One turning vector, and how many steps it has turned
The counts run from 0 to 387.
[115 139 181 151 139  70 103 155 135 128 112 108 153 117 124 163 120 121
 139 150 117 106 129 128 131 140 112 154 135 101 168  98 130 123 112 138
 114 156 125  91 146 146 152 113 104 212 103 138 173 172 109 166 162  78
 127 107 113  99 123 148 160 139 136 107 190 113 128 181]	147
[100 126 135 112 122 157  98 176 140 150 120 114 133 110 127 165 125 184
 134 144 120 189 108 119 121 136  95 168 166  58 143 141 129  89 108 201
  98 126 128 120 115 107 132  90 128  73 141 166 108 136 135  95 189 102
 129 107 122 123  65 117 149  99 159 137 116 127 154 158]	238
[152 139 100  94 108 185 130 127 127 148 133 108 141 145 138 114 119 100
 156 150 111 150 132  86 105 150 127 137 182  84 118 142 147  88 155 149
 140 173 142 144 106  97 128 134 165  44 145 124 147  89 134  86 150 186
 137 121 115 111 130  84 130 106 130 156 140 155 125  90]	295
[159 106 140 140  77 177 109 154 176 134 111 119 146 191 114 122 151 158
 156 158 106 132 118 112  79 155 144  83 143 126 120 147 132  88 167 180
  98 128 146  94 110  84 114 145 126  77 142 140 156  96 160 102  95 160
 154 134 147  90 125 116 138  96 146 129 149 116 104  63]	49
[125 164 130 194 116 142  98 107 149 135  72 158 128 115 126 154 105 142
 102 163 130  79 143 105  92  95 164 149 135 100 173 106  91 135 149 100
 108  81 153 146 150  79 132 152 125 122 117 123  96 104 151 126 158 136
 101 136 142 112  83 132  80 120 124 105 125 131 177 120]	78
[194 159 130 133 130 112 125 167 137 148 117 106 143 143 155 135 114 113
 119 129 110 120 148 115 164  78  89 144 127 122 134 134  93 161  86 127
  92 146 158  91 147 123 149 105 117 127 161 123 166 126 113 199  83 130
 108 122 141 148 181  96 162 103 148 132 196 120  65 126]	270
[138  95 123 125  74 162 129 116 174 120 125 134 144 183 118  88 134 159
 156 117 139 129 116  97  91 156 164 111 145  97 119 169 125  70 182 158
 111 131 151 110 101  73 115 143 100  82 156 162 128  88 182 114 129 189
 129 144 121 126 124 105  99 117 151 139 153 128 129  50]	48
[ 94 142 143 152 145 138 133 102  92  95 135 131 102 111 124 137 130 174
 146 118 119  88 141  96 139 145 152  99 107 105 115 102 160  49 119 134
 109 130  96 138 117 113 112  98 130 108 148 178  81 106 147 138 155 124
  85  91 109 130  43 186  99 132 127 119 126 103 148 123]	122
[111 111 128 143 103 115 153 150 134 104  90 126 116 105 168 137 138 135
 149 156  77  93 124  93  92 121 108  88 140 105 123 106 121  67  79 134
 139  90 145  97 126 152 140 129 173 193 135 128 142 125  96 152 131 109
 146 135 126 120 110 106 179  91 138 117 171  79 135 135]	261
[133  97 118 155 121 152  85 165 164 154 111 137  97 133 172 115 114 134
 134 140 127 116 114 121 146 129 140  51 161 139 141 116 153 126  98 162
  95  35 135  98 155 104 151 112 107 113 140 117 121 108 105 163 112 144
  64 130 134 124 140 115 145  70 137 108 135 156 112 161]	190
[148 139 111 150 127 135 154 130  74 124 110 132 109  87 136 110 127  41
 147 157  75  97 129 135 119 135  90 120 158 123 118 134 156  81 108 123
 142 115 171 109 141 112  89 128 173 116 160 152 174  85 133 119 129 155
 125  97 110  95 170  77 123  80 135 137 159 128 137 131]	203
[182 131 119 152 125 138 133 164 118 159 126 127 174 159 124 135  78  98
 164 149  98 142 101 158 123  92  69 147 150 160 149  96 132 152 117 141
 119 141 125 115 139 136 126 125 120 114 142 148 194 124 118 148 110 107
 122  99 123  75 177  90 118 117 142 130 185 124  64 132]	23
[147 152 171 199 121 134 102 135 101 142 121 162  97 153 139  98 105 145
 102 121 143  99  91 116 153 112 142 182 183  93 158 108 105 151 120  97
 110 149 138 133 133 102 169 106  75 127 121 152 118 163 115 167 113  88
  62 139 125 100  89 135 100 135  95 113 163 101 145 151]	329
[114  73 113 140  87 135 107 127 163 111 140 152 112 144 140  91 112 110
 101 147 130 161 114 108 116 143  94 146 138 118 133 149 129  97  97 165
  92  80 124 116 127 146  52 122 106  84 179 146 109 124 129 134  95 174
 110 105 163 129 142  48 136  89 142  89 136  95  96  86]	247
[128 105 154 174 116 109 115 128 136 112 117 169 145 149  99 125 103 101
 137 146 110  93 123 114  95 150 134 113 105 156 127 102 123  99 140  70
 125 147 118 125 116 145 108 203 101 182 132 135 158 107 148 164 106 148
  91 148 145  90 174 125  82 173 136  83 177  93 132 118]	139
[148 155 166 193 158 115  95 120 152 109 130 165 100 161 141 110 117 117
 135 111 114 114 134 133 125 136 132 121 147 114  86 147  88 128 109 132
 102 161 112 111 147 114 123 161  94 131 156 107 138 150 154 171  64 123
 102 164 168 121 179 118 137 172 150 141 165  77  96  92]	134
[150 102 130 114 121  78 121 120 141 148  80 130 149 141 182 114 102 146
  76  99 136 153 104  88  74 141  98 171 154  90 157 132 136 156 113 141
 112 160 132 165 102 102 156 122 121  93 121 144 125  90 116 137 166 155
 118 113 152 126 159 115  82  98 150 132 145 147  96 160]	356
[ 87 135 136 138 132 188 103 170 138 121 103 113  96 108 148 125 143 143
 152 139 105 127 141  77 130 153 127  89 182  92 112 154 137  68 108 208
 116 111 110 145 125 141 151  97 154 125 145 136 128 143 127 123 135 151
 132 142 158 153 112 138 196 100 130 144  93 142 157 131]	375
[136 126 129 128 116 114 135 131 147 151  70 111 149 130 148 139 129 187
 137 126 133 130 110  79  96 102 128 154 132  66 145 133 131 112 148 145
 116 143 128 166 145  83 168 109 156 135 112 131 117  85 141 136 169 114
 134 136 133 142  74 129  79  87 154 152 175 161 123 113]	352
[105 167 107 167 172 148 129 152 123 141  94 152 106 104 166 118 109 134
 165 138 103 111 101 106 144  88 120 143 182  75 138 141  87 110 124 127
 146 108 129 151 182 110 154 115 162 149 131 129 114 125 133 151 107  89
 115 183 125 153  62 122 169 108 138 134 164 133 164 102]	13
[103 127 167 148 133  87 115 111 117 113 118 112 129 132 155 100 137 144
 135  89  93 158 107 115  97 150  97 137 118  78 124 129 182 113 106 167
 129 154 116 171 138 133 123  87 158 130 113 128 166 139 113 124 159  91
 141  66 152 104 131 151 116  95 121 142 112 117  92 194]	37
[127 129 141 123  92 180 128 129 151 102 113  91 156 149 119 117 166 148
 162 167 128 101 173 137  74 176 169  84  81 146 130 142 140 102 156 180
 104 119 106  90 128 107  68 102 134 124 153 132 166 109 171 135 113 149
 175  70 143 113  97 146 156 116 155 122 100 112  99  92]	367
[118 153 144 172 136 142 117 156 117 145 101 146  99 120 128 124 116 144
 139 181 124 134 102 135 133  86  96 195 197 115 157 153  93 151 104 149
  94 108 127  96 151 122 132 102 139 129 156 164 144 144 125 124  98  79
 119 133 140  98  71 111 154 111 129 108 152 108 149  91]	331
[113  91 116 102  95 110 119 145 161 136 135 100 165 135 111 159 144 144
 165 116 116 136 119 131  78 178 112 108 142  76 149 136 153  81 142 145
 125 121 158  93 123 108 141 122 111 123 116 141 141 129 132 111 177 124
 144  97  78  99 119 105 151  75 155 112 169 152 136 188]	234
[119 126 156 164 110 114 107 131 132 142  73 162 115  94 140  92 113  76
 103 152 152 104 114 111 117 138 150 195 195  81 181 153 115 193 144  98
 124 112 166 126 132 107 129 127 139 156 150 166 135 126 149 118 163 148
 104 118 120 124 128  89 123  75 112 113 124 155 167 131]	83
[102 118 136 133  93 143 115 113 121 109 138 118 140 127 123 118 135 154
 110 128 113  77 151  84  97 182 157  91  90 143 131 116 172  67 153 143
 108 138  99 155  86 146 112 131 114 130 144 158 142  97 140 125 156 191
 122  74 135 116  95 162  82 110 138  87  74 115 137 133]	369
[116  95 112 136  92 133 123 119 139 112 128 159 110 145 145 115  95 137
  80 139 141 162 124 103 101 133 106 167 117 108 124 132 120 101  95 139
 104 116 101 161 119 140  64 121 127  74 181 135 100 102 147 119 131 160
 107 116 164 142 104  86  87 112 122  80 112  89 121  77]	246
[137 179 168 215 113 121  96 108 160 129  83 134 134 114 127 152 121 128
 103 141 141  63 146 116  81 130 177 122 130  89 157 113  82 154 127  85
 124 124 153 104 145  66 137 153 113 115  98  87 140 147 154 152 116 103
  98 150 131  94 107 154  97 133 134 121 137  80 142 124]	77
[120  98 115 100  77 160 149 162 139 116  95 126 117 119 180 105 140 126
 127 154 126 110 131 121  68 157 141 148 173  80 154 136 118 146 144 171
 148 101 133 137 104 145 124  89 167 135 143 139 138 137 137  95 159 149
 201 137 155  95  78 113 157  70 127 112 103 131 145 113]	172
[125 122 165 149 135 112  85 100 136 142 104 160  57 124 148  74 120 129
 109 120 130 123 108  92 145 128 127 125 159  76 122 148 160  71 136 143
  81 117 139 147 150  84 155  99 138 111 162 147  91 116 147 121 148 146
  60 128 127 140  88 125 124  98  67 131 149 139 158 106]	127
[129 147 149 147 106 126 122  87 142  98 130 148 107 168 134 101 124 147
  84 124 142 140 122 102  95 130 117 175 114  89 125 108 111 118  94 129
 100 151  77 151 100 137  88 115 113  67 159 114  78 110 134 144 138 129
 111 105 187 132 106 122 105 141 127 108 104  47 101  93]	245
[103 145 166 126 171 110 119 146 114 159  93 148 140  91 134 148 136 142
 139 136 154 114 149  88 148 129 115 190 146  63 154 142  98 136 144 132
 105 165 132 148 143 112 130 114 136 172 128 160 134 142 171 178 207  94
 123 120 108 158  67 127 137 123 146 130 171 175 155 132]	149
[173 159 148 158 126 134 120 122 154 100  85 119 118 119 144 131 135 104
 132 116 123 100 146  91  99 144 138 106 148  66  94 118 106  97  97 134
 148 172 107 130 129 109 137 152 158  93 126  77 108 147 122 163 111 131
 137 185 189 144 125 154 171 144 130 148 142  80  95  80]	381
[156 130  92 118  98 151 151 144 132 108 154 103 158 151 148 150 136 122
 143 133 106 119 146  95 121 136  98  75 108 117 109 103 122  81  93 140
 126 141 115 105 107 154 140 102 114  91 175 109 129 130 101 174  90 149
 115 119 148 161 133 110 179 135 161 116 153  56  67 115]	182
[ 72 141 122 164 132 182 108 133 134 118 112 138 170 165 130 139 126 178
 119 130 104  87 132  81  96 150 158 145 127 116 164 108  80 121 149 134
 145 125  91 162 109 139 112 165 113 112 113 135 147 123 158 126 135 134
 143 114 164 121  92 134  71 125 195  93  83 105 143 129]	166
[183 174 135 141 124 135 127 160  82 137  98 133 123 117 178 134  96 118
  85 144 102 109 135  84 129  87  87 184 135 100 116  99 128 122  65 139
 119 173 108 188 126 119 158 140 146 142 125 110 130 114 103 169 151 102
  93 118 157 118 142 117 127 156 114 148 171 110 105 131]	267
[162 105 125 143 118  69 158 131 160 148  94 145 122 137 157  97 109 107
 161 119 124 135  91 128  88  96  89 127 166  72 128 140 120 151 136  88
 126 104 168 116 181 112 136 115 157 115 138 116 134 125 125 158  90 124
 123 178 127 117 141  79 140  93 119 132 212 123 110  86]	18
[134 137 131 157 123 171 157 163 130 130 129 120 196 158 116 148 127 165
 172 159 119  94 136 168 104 114 118 127  96 148 146  96 120 170 162 138
 110 141  96 118 132 137 135 108 111 149 141 149 187 123 153 154 122  63
 142  85 122  66  98 164  93 140 170 112 151 109  80 149]	28
[111 127 118 155 115 163 126 150  98 109 100 185 122 115 162 123 138 163
 130 137 113  45 158  84 113 131 176 130 132 109 112 112 101  54 123 117
 134  96 104 145 126 142 142 144 158 186 125 143 112 109 156 135 164 114
 128 164 116 128  71 157 132 121 145 123 174 102 172 121]	259
[176 157 129 138 136 138 144 157  86 152  93 151 135 104 179 135  90 103
  82 137 126 135 135  70 158  89  61 185 156 132 133 125 114 130  76 132
 114 166 112 159 113 134 152 117 131 146 155 144 149  93 106 162 146 145
  76 138 145 154 154 115 113 116 145 130 179 134 122 117]	268
[178 149 126 166 123 127 128 110 114 155 110 148 139 164 153  99  74 100
 120 152 122 119 117 133  98  96 109 162 134 107 111 108 124 168 126  98
 142 170 129 178 151  93 143 143 129  91 125  95 131 111 130 142 120  86
 121 164 148  79 139 102  69 143  85 121 185 103  77 113]	20
